128 stands for zero in the data rows.
Here is a table of points, one per row:
[105 121 111 140 129 131 134  94 134 109 110 106 121 128  92 120 112 162
 122 100 104 160 132 128  93  87 111 161 167 157  94 117 175 139 128 162
 138 149 125  95 126 132 157 119 122 120 169  84 163 132 145 119 141 117
  98 167 113  82 131  94 160  95 113 100]
[172 188 144 105 101 101 108 166 124 113 161 165  88 103 158 185 121 116
  62 122 158 131 135 147 116 162 152 104 144 128 141 141  96 146 112 131
  67 106 139 159 172 161  82 147 130 123 112 127 130 128 101 151 110  75
 198  88 159 154 124 127 161 150 111 188]
[138 130 115  73 157  99 111 129 141 130 156 192 104 161 186 134 132  91
 136 152 173 118 157 142  89 141 158  73 156 135 101 123 134 163 137 131
 129 107 160 139 139 137 101 135 169 103 128  99 167 128 146 178 154 120
 173  78 162 155  81 109 156 170 133 162]
[150  75 161 156 180 144  56  84 139 133  98 117 107 120 119 157 130 155
  75 120  85 126 165 133  79 154 143 118 149 122 132  89 129 103 176 149
 119  97 148 162 137 165 136 116 151  90 139 113 174 125 168 135 165 148
 192 116 154  83 149 108 120 157 105 138]
[109 120 118 111 113  91 151 138 136 150 122 150 112 142 131 136 118  96
 145 108 141 105  91 132 119 115 138 112 122 125 145 113 129 132  75  98
 134 139 131 133 135 119  91 120 118 168  89 126  87  92 119 155  96 164
 127  94 106 159 106 182 126  95 118 124]
[127 161 121 109 124  81 137 132  85 146 143 102 162 133 107 134 104 136
 119 109 118 144 110 109 132  96 115 107  98 114 133 140 156 144 105  83
 117 131 143 110 107 133 101 120 158 136 111 151 121  72  81 122 111 145
 145 136  99 160 148 145 104 124 126 118]
[123 139 155 146 106 128 176  83 137 118 107 104 142 127 122 111 100 164
 130 118 152 127 138 163 105 148 106 155 140 145  98 133 171 114 141 147
 115 163 134 151 107 140 152  90 104 123 125 118 161 165 167 117 132 161
 128 152 118  98 140 113 106 116 143  79]
[134  84 165 139 104 166  91 122 139 124 132 124  95 143 108 125 128 137
 116 115  94 149 144 138 117 163 146 143 127 118 136 142  86 142 180 167
 168 115 161 149 146 144 145 170 144 133 147 141 132 109 167 183 154 134
 191 149 141  96 154 114 133 123 109 113]
[191  97 152 133 109 123 144  99 160 119 135 125  71 128 169 145 102 124
  99 121 114 151  97 155 136 164 153 133 153 148 140 110 126 151 192 124
 143 105 160 135 165 160 152 121 126 104 149 102 118 117 188 147 141 135
 197 124 193 103 153  99 152 172 143 133]
[ 99 128 155 144 118 167 137 145 116 154 141 115 152 124  87 102 132 157
 137 166 117 113 101 106 148 163 129 195 110  73 122 129 103  97 140 130
 133 126 121  93 106 106 158 160 121 145 149 165 138 113  97 129 110  97
  94 171 119 121 131 106 119 133 106 124]
[139 109 155 153 147 116  81 103 140  77 114 136 125 119  78 137 153 133
 112 121  76 143 132 123 119 127 133 157 132 118 126 122 116 141 128 161
 165 147 129 101  90 133 140 163 136 106 153 154 141 124 149 148 115  97
 121 131  92 113 156  84 130 130 142 131]
[109 151 128  82 151 131 138 143 113 126 137 102 146 119 145 151 176 155
 128 123 142 111 118 127 156  80 107 145 116 112 148 142 138  99 107 148
 133 146 115 117  87  75  87 147 120 117 147 124 110 151 136 113 118 155
 109 117 106 152 110 143 118  82 120 154]
[136 139 129  99 101 110 100 131 103  92 163 173 105 138 178 150 141 135
 147 165 154 154 146 124 120 132 167  82 178 103 146 150 130 146 131 134
  95  94 120 138 132 116 145 157 170 137 114  99 124 154 127 148 179 140
 126  86 135 133 117 147 179 132 132 146]
[133 158 137 170 157 118 138 139 115 144 155 126 151 154 109 106 154 163
 137 164 117 107 108 122 123 172 114 204 121 119 134 106 132 102 118 137
 165 155  97 138 134  99 184 158  97  93 133 133 130  92  86 109  99 107
  92 184 137 109 117  85 107 127 104 132]
[ 95 110  91 122 130 144 110 140 165 116 113 126  94 127  97 105 163 148
 176 114 122 129 174 126 132 123 108 135 100 114 114 132 143 125  87 118
 113 142  78 134 119 104 122  91 172 105 137 132 123 154 124  68 107 135
  44 101 115 123 110 148  83 117 175 150]
[111 164 121 135 126 127 115 149 119 147 100 160 142  96 158 108 124 101
 156 102 149 163 115 107 138 128  94 112 116 138 122 182 145 130  90 121
 117 133 105 126 141 134 115 145 121 109 125  96 113 162 118 142 139 109
 116  78 137 102 129 139 124 129 120 151]
[111 107 111 124 116  79 153 146  94 176 136  90 105 127  98 158 105 105
 144 118 162 102 128 154 157 101 136  86 112 116 121 111 115 153 104 124
  85 141 121  90 145 101  82 115 128 119  97 140  93 112 112 132 108 161
 129 114 131 147 153 155 119 142  92 174]
[150 158 104 182 168  91 139 116 116 116 153 115 143 123 102 128 125 121
 138 157  97  88 106 157 160 111 139 178 148 142 124 119  77  93 153 135
 117 136 121 164 143 115 143 115 128 107 109 220 101  94 154  98  77  56
 112 148 122 145 151  69  98 137  99 150]
[102 102 138 103 133 186 144 128 145 154 125 108 139 141 121 115 107 174
 120 138 106 139 124 135 124 148 119 116 125 163 123 134 121 106 180 123
 137  95 151 144 138 122 135 129  70 156 175  87 157 163 167 128 151 120
 142 153 127  82 144 147 127 123 167  80]
[139 105 160 140 138 168 136  99 125 120 112  88 166 124 109 135 139 157
 120 121 103 122 127 130 105 157 105 157 138 119 123 128 130 134 166 106
 171 137 141 129 118 152 152 136 125 152 114 120 137 117 115 127 105 111
 108 189 112 150 157 107 127 135 117  83]
[129 156 120  75 129 126 162 169 109 175 102 154 139 128 171 129 148  86
 117 149 159 100 127 150 116  84 121  79  89 116 154  91 122 130  96  73
 142 134 114 108 114 105 101 112 117 163 100 118 119 123 123  91 148 118
 152 107 110 157 131 192 113 139  94  95]
[140 120 140  97 134 117 140 156 108 155 132 130 156 170 134 128 152 131
 137 109 155 118 128 148 157 130 125  66 121 132 154 156 166 169  95 116
 146 124 126  95 116 118 125 109 114 145 111 134 115 125 111  95 124 142
 120  89  98 163 117 141 123 113 122 124]
[117 120  99 151 118 139 143 122 161  83  88 119 115 123 111  97  90 111
 141 141 112 151 127 123 149  91 152 123 140 184 133 157 135 132 112 156
 112 136 157 134 124 113 163 133 113 161 159  96 150 133 169 141 155 140
  95 174 113 113 135 127 126 114 137  57]
[115 154 103 133 124  94 126 169 112 123 140 117 129 136 127 139 176  98
 148 131 131 127 127  83 125 106  98 129 110 126 135 139 107 117 117 126
 134 155 113 124 114  90  55 110 123 128 138 131  83 167 104 114 104 120
  74  99  99 154  81 155 117 131 137 159]
[119 111 125 124 132 136 143 122 106 161 101 139 121 140  96 135 136  84
 110 120 154 124 114  75 145 109 155  91 107 129 111 115 150 108  79 109
 131 133 110  73 128 110  96 104 121 155 107 153 109 115  91 106 136 138
  97 119 124 199 103 166 109 135 135 132]
[184 142  92 130 131 109  70 111 148  87 153 177 103 120 196 144  89 117
 125 147 156 141 132 123 108 165 163  99 191 131 132 118  92 136 149 125
  65  81 134 117 148 163 122 129 140 101 130 117 129 134 119 158 138  99
 196  89 157 145 121 122 164 180 127 170]
[133 107 142 162 120 170  83  82 194 110 121 122  99  77 155 167  96 127
 108  97  98 153 174 113 127 143 143 148 121 126 148 141 138 138 162 132
 140  80 146 154 118 168 185 124 139 113 142 112 165 101 182 151 158 157
 175 158 180 128 132 127 119 118 146 123]
[ 87 173 135 135 119 176 148 168 118 101 116  91 165  96 125 119 107 132
 131 152 108 114 139 140 130 174  88 172 123 155 107 127 110 129 147 146
 198 134 117 131  88 128 150 108 100 144 115 110 132 141  74 106  94 159
 127 180 141  93 137 122 102 105 135 103]
[143 132 123 190 154 127 183  77 139 135 115 139 152 154 100  87 140 173
 120 117 122 105  82 123 171 127 144 185 103 131 133 133  88  71 142 139
  80 113  94 164 155 176 109 148  82 121 123 226 125 106 122  87 120  97
  78 142 110 104 134  78  87  98 139 136]
[122 107 105 106 111 138 119 159 132 138 132 144 129 105 139 121 152  89
 140 112 147 121  98 113 142 108 116  96  99 153 129 142 153 141  93  99
 144  95 126 106 152 116 124 158 144 144 112 126  81 145 109 110 118 154
 122 121 152 135 119 164 176 159 174 133]
[105  87 110 123 112 143 119 132 134 110 141  98 169 148 114  75 118 128
 169 134 110 146 133 135 131  90  98 142 134 100  99 103 130 112 147 157
 126 203 126 160  99 117 180  93 150 154 130 109 144 165 119 136 124 159
  92 140 123  99 112 101 161 120 134 118]
[129 142 132 105 104 121 163 144  89 153 142 142 148 123 155 113 127  90
 131 135 160 116 165 111 126  99 121  92 106 103 139 111 154 151 107  88
 117 144 133 123 155 145 105 115 141 121 106 134 122 136 103 152 166 125
 127 102 112 139 110 176 151  97 139 114]
There is one direction along which these points spread out most. Take the direction at right angles to it along which they spread out most. Go by this last direction. Where along it does each point below lie, from 0 to 99? The average is 50, and the first point in the table lies past the average. One standard deviation of the points above along it is 16.
[109 151 128  82 151 131 138 143 113 126 137 102 146 119 145 151 176 155
 128 123 142 111 118 127 156  80 107 145 116 112 148 142 138  99 107 148
 133 146 115 117  87  75  87 147 120 117 147 124 110 151 136 113 118 155
 109 117 106 152 110 143 118  82 120 154] : 63
[122 107 105 106 111 138 119 159 132 138 132 144 129 105 139 121 152  89
 140 112 147 121  98 113 142 108 116  96  99 153 129 142 153 141  93  99
 144  95 126 106 152 116 124 158 144 144 112 126  81 145 109 110 118 154
 122 121 152 135 119 164 176 159 174 133] : 48
[102 102 138 103 133 186 144 128 145 154 125 108 139 141 121 115 107 174
 120 138 106 139 124 135 124 148 119 116 125 163 123 134 121 106 180 123
 137  95 151 144 138 122 135 129  70 156 175  87 157 163 167 128 151 120
 142 153 127  82 144 147 127 123 167  80] : 50
[184 142  92 130 131 109  70 111 148  87 153 177 103 120 196 144  89 117
 125 147 156 141 132 123 108 165 163  99 191 131 132 118  92 136 149 125
  65  81 134 117 148 163 122 129 140 101 130 117 129 134 119 158 138  99
 196  89 157 145 121 122 164 180 127 170] : 15
[ 95 110  91 122 130 144 110 140 165 116 113 126  94 127  97 105 163 148
 176 114 122 129 174 126 132 123 108 135 100 114 114 132 143 125  87 118
 113 142  78 134 119 104 122  91 172 105 137 132 123 154 124  68 107 135
  44 101 115 123 110 148  83 117 175 150] : 66
[136 139 129  99 101 110 100 131 103  92 163 173 105 138 178 150 141 135
 147 165 154 154 146 124 120 132 167  82 178 103 146 150 130 146 131 134
  95  94 120 138 132 116 145 157 170 137 114  99 124 154 127 148 179 140
 126  86 135 133 117 147 179 132 132 146] : 28
[129 156 120  75 129 126 162 169 109 175 102 154 139 128 171 129 148  86
 117 149 159 100 127 150 116  84 121  79  89 116 154  91 122 130  96  73
 142 134 114 108 114 105 101 112 117 163 100 118 119 123 123  91 148 118
 152 107 110 157 131 192 113 139  94  95] : 52
[111 107 111 124 116  79 153 146  94 176 136  90 105 127  98 158 105 105
 144 118 162 102 128 154 157 101 136  86 112 116 121 111 115 153 104 124
  85 141 121  90 145 101  82 115 128 119  97 140  93 112 112 132 108 161
 129 114 131 147 153 155 119 142  92 174] : 52
[139 109 155 153 147 116  81 103 140  77 114 136 125 119  78 137 153 133
 112 121  76 143 132 123 119 127 133 157 132 118 126 122 116 141 128 161
 165 147 129 101  90 133 140 163 136 106 153 154 141 124 149 148 115  97
 121 131  92 113 156  84 130 130 142 131] : 53
[139 105 160 140 138 168 136  99 125 120 112  88 166 124 109 135 139 157
 120 121 103 122 127 130 105 157 105 157 138 119 123 128 130 134 166 106
 171 137 141 129 118 152 152 136 125 152 114 120 137 117 115 127 105 111
 108 189 112 150 157 107 127 135 117  83] : 60
[115 154 103 133 124  94 126 169 112 123 140 117 129 136 127 139 176  98
 148 131 131 127 127  83 125 106  98 129 110 126 135 139 107 117 117 126
 134 155 113 124 114  90  55 110 123 128 138 131  83 167 104 114 104 120
  74  99  99 154  81 155 117 131 137 159] : 63
